500 stands for zero in the data rows.
Here are some points, each followed by its number:
{729, 670, 461, 530, 690, 397, 437, 497, 462, 445, 430, 491} 0
{632, 552, 438, 495, 423, 517, 500, 435, 599, 586, 475, 536} 1
{468, 787, 394, 592, 600, 481, 393, 600, 643, 532, 498, 474} 2
{628, 528, 431, 818, 512, 573, 467, 472, 640, 598, 399, 334} 3
{548, 594, 343, 670, 368, 637, 496, 498, 695, 661, 479, 415} 4
{548, 589, 483, 383, 526, 558, 418, 434, 531, 545, 456, 463} 5
{511, 623, 497, 583, 443, 460, 312, 272, 288, 497, 402, 334} 6
{701, 503, 544, 329, 513, 613, 506, 388, 619, 684, 474, 597} 7
{396, 467, 512, 411, 522, 527, 531, 545, 458, 447, 554, 554} 8
{557, 658, 441, 726, 434, 482, 340, 302, 399, 573, 384, 306} 9
{390, 487, 472, 474, 415, 596, 523, 472, 449, 471, 496, 442} 10
{592, 605, 518, 650, 468, 301, 274, 391, 328, 486, 448, 392} 11
{672, 453, 515, 291, 445, 672, 580, 448, 787, 749, 540, 632} 12
{554, 599, 465, 399, 509, 569, 446, 418, 554, 552, 456, 457} 13
{350, 439, 498, 257, 406, 490, 536, 521, 421, 453, 588, 609} 14
{569, 418, 684, 376, 654, 459, 625, 553, 362, 455, 521, 643} 15
{337, 227, 569, 553, 279,   0, 783, 410, 356, 424, 684, 999} 16
{724, 589, 312, 598, 522, 548, 618, 633, 750, 561, 480, 503} 17
{736, 543, 568, 392, 605, 744, 486, 363, 748, 778, 445, 478} 18
{604, 537, 577, 285, 603, 612, 548, 371, 456, 547, 455, 539} 19
{586, 573, 587, 418, 625, 371, 457, 538, 419, 451, 497, 568} 20
{589, 598, 311, 712, 417, 504, 380, 465, 650, 535, 436, 354} 21
{459, 489, 490, 478, 495, 469, 391, 563, 536, 461, 517, 427} 22
{475, 417, 438, 543, 399, 645, 621, 583, 658, 608, 517, 475} 23
{395, 561, 514, 514, 387, 268, 311, 438, 249, 389, 534, 487} 24
{473, 626, 408, 649, 486, 496, 384, 496, 579, 538, 485, 363} 25
{482, 594, 501, 359, 436, 458, 407, 328, 259, 447, 466, 478} 26
{648, 448, 482, 408, 498, 738, 596, 552, 850, 734, 507, 513} 27
{417, 455, 536, 553, 515, 455, 444, 566, 458, 426, 505, 422} 28
{371, 450, 489, 270, 404, 524, 531, 519, 414, 425, 568, 598} 29
{651, 536, 589, 341, 687, 602, 508, 486, 523, 542, 445, 508} 30
{311, 370, 465, 459, 513, 452, 557, 659, 495, 349, 580, 566} 31
{583, 576, 586, 378, 715, 741, 511, 447, 524, 521, 387, 328} 32
{305, 423, 573, 149, 420, 399, 482, 522, 294, 367, 606, 661} 33
{562, 345, 602, 741, 434,   0, 692, 579, 683, 499, 787, 999} 34
{567, 377, 659, 346, 663, 613, 714, 663, 556, 501, 545, 611} 35
{334, 520, 393, 396, 411, 468, 405, 412, 328, 345, 490, 437} 36
{545, 582, 448, 717, 581, 521, 467, 414, 556, 521, 454, 447} 37
{515, 614, 395, 499, 344, 489, 303, 339, 435, 522, 432, 357} 38
{525, 616, 393, 470, 323, 477, 317, 343, 439, 541, 461, 365} 39
{542, 441, 539, 633, 405, 454, 508, 414, 346, 526, 486, 495} 40
{444, 224, 746, 822, 512,   0, 700, 789, 489, 371, 893, 999} 41
{590, 547, 479, 475, 622, 741, 640, 448, 496, 483, 392, 375} 42
{392, 563, 539, 507, 403, 273, 323, 464, 242, 382, 530, 503} 43
{590, 393, 488, 361, 592, 829, 777, 702, 833, 619, 516, 511} 44
{487, 588, 575, 632, 543, 238, 280, 446, 205, 401, 465, 425} 45
{488, 525, 377, 617, 361, 475, 432, 438, 485, 487, 467, 393} 46
{239, 411, 577, 218, 353, 384, 636, 676, 284, 332, 630, 881} 47
{401, 455, 407, 542, 540, 451, 477, 702, 651, 389, 552, 485} 48
{702, 520, 584, 460, 521, 363, 415, 525, 559, 619, 558, 631} 49
Which two points above are nearest to each new point? Their numbers follow each, nearest first.
{595, 619, 509, 381, 634, 462, 489, 494, 421, 419, 453, 500} 20 0
{358, 533, 705, 105, 665, 469, 509, 546, 275, 363, 571, 622} 33 15
{549, 682, 417, 728, 418, 490, 327, 276, 386, 562, 406, 316} 9 6
{623, 591, 461, 721, 448, 491, 348, 289, 368, 566, 374, 304} 9 6
{401, 494, 500, 391, 542, 477, 500, 478, 354, 396, 503, 543} 8 29
{224, 431, 573, 211, 365, 388, 624, 664, 291, 317, 616, 873} 47 33
{694, 654, 492, 571, 672, 397, 446, 499, 442, 441, 429, 478} 0 20
{319, 552, 398, 424, 424, 450, 397, 387, 334, 349, 480, 416} 36 26
{670, 459, 481, 392, 492, 765, 605, 548, 835, 717, 504, 517} 27 12
{563, 434, 717, 196, 736, 652, 592, 625, 553, 521, 515, 579} 35 30
{399, 411, 494, 480, 492, 675, 528, 577, 648, 517, 508, 395} 23 10
{580, 425, 711, 208, 732, 618, 606, 626, 575, 515, 536, 593} 35 30
{304, 568, 484, 401, 607, 611, 323, 402, 402, 360, 416, 281} 36 10
{493, 590, 581, 634, 561, 252, 260, 430, 208, 390, 459, 423} 45 11
{418, 445, 517, 574, 488, 461, 416, 561, 444, 433, 515, 417} 28 22
{836, 575, 437, 680, 632, 619, 546, 558, 848, 705, 434, 474} 17 27
{437, 366, 449, 737, 316,   0, 729, 594, 766, 442, 770, 999} 34 41
{683, 488, 567, 461, 525, 357, 416, 519, 548, 606, 548, 618} 49 20
{444, 501, 473, 479, 479, 450, 380, 554, 538, 470, 525, 429} 22 28
{364, 399, 436, 369, 224, 651, 549, 389, 381, 513, 516, 419} 10 29
{560, 579, 443, 720, 576, 518, 480, 412, 555, 523, 452, 447} 37 25
{457, 461, 436, 643, 359, 502, 477, 491, 432, 480, 490, 380} 46 40
{658, 461, 489, 406, 513, 768, 603, 579, 856, 721, 508, 510} 27 12
{416, 505, 522, 371, 560, 461, 488, 481, 351, 408, 483, 545} 8 29
{753, 571, 460, 552, 551, 493, 503, 473, 641, 622, 449, 568} 1 49
{568, 563, 538, 642, 497, 330, 333, 408, 337, 506, 446, 418} 11 45
{593, 428, 573, 402, 665, 892, 744, 559, 695, 605, 434, 408} 44 42
{397, 464, 526, 396, 514, 499, 531, 552, 431, 443, 547, 547} 8 29
{374, 458, 466, 420, 407, 599, 532, 447, 444, 480, 489, 443} 10 8
{269, 393, 556, 367, 568, 367, 458, 660, 410, 291, 592, 568} 31 8
{469, 492, 427, 588, 464, 605, 570, 465, 515, 487, 443, 439} 10 46
{515, 614, 491, 553, 412, 450, 296, 271, 279, 489, 379, 330} 6 38
{489, 431, 452, 558, 405, 638, 614, 577, 641, 572, 530, 468} 23 10
{532, 420, 466, 670, 260, 519, 608, 471, 413, 567, 500, 481} 40 46
{581, 575, 528, 645, 459, 274, 272, 406, 334, 478, 458, 408} 11 45
{316, 332, 529, 243, 302, 394, 710, 735, 427, 385, 647, 945} 47 33
{578, 286, 633, 648, 455,   0, 616, 469, 548, 529, 603, 930} 34 16
{602, 584, 561, 405, 687, 737, 501, 433, 532, 536, 375, 318} 32 42
{523, 544, 577, 699, 652, 515, 435, 510, 472, 500, 418, 329} 37 25
{424, 452, 405, 581, 401, 608, 529, 563, 642, 535, 520, 447} 23 10
{400, 438, 395, 544, 569, 434, 481, 698, 658, 384, 574, 492} 48 31
{318, 478, 337, 543, 349, 685, 639, 643, 728, 591, 589, 525} 23 4
{578, 663, 429, 726, 427, 499, 343, 290, 392, 573, 375, 317} 9 6
{504, 419, 514, 478, 527, 602, 651, 609, 599, 528, 539, 553} 23 8
{227, 388, 565, 212, 372, 399, 640, 677, 288, 322, 620, 889} 47 33
{674, 506, 572, 450, 523, 365, 420, 516, 536, 611, 538, 610} 49 20
{461, 600, 496, 375, 443, 458, 407, 321, 255, 454, 480, 465} 26 36
{562, 418, 722, 182, 712, 638, 598, 621, 559, 527, 540, 576} 35 30
{623, 526, 429, 804, 527, 575, 447, 472, 636, 588, 412, 327} 3 37
{344, 536, 680,  95, 649, 471, 505, 542, 267, 378, 581, 630} 33 14
{549, 597, 357, 666, 378, 616, 518, 503, 691, 642, 485, 423} 4 21
{443, 460, 431, 644, 371, 492, 474, 496, 440, 473, 480, 365} 46 28
{577, 535, 462, 463, 601, 737, 645, 451, 502, 503, 391, 392} 42 32
{550, 378, 653, 306, 634, 624, 691, 658, 560, 523, 562, 615} 35 15
{415, 534, 385, 612, 448, 509, 429, 424, 394, 443, 441, 367} 46 10
{325, 429, 570, 151, 442, 425, 500, 510, 304, 366, 595, 638} 33 14
{662, 584, 480, 617, 434, 333, 364, 428, 410, 553, 455, 469} 11 40
{554, 584, 457, 729, 594, 499, 460, 409, 539, 510, 465, 459} 37 25
{396, 424, 296, 511, 305, 728, 621, 524, 688, 545, 519, 404} 23 4
{550, 477, 448, 434, 531, 931, 765, 464, 628, 579, 407, 339} 42 44
{287, 391, 548, 374, 571, 384, 478, 656, 378, 270, 583, 579} 31 8
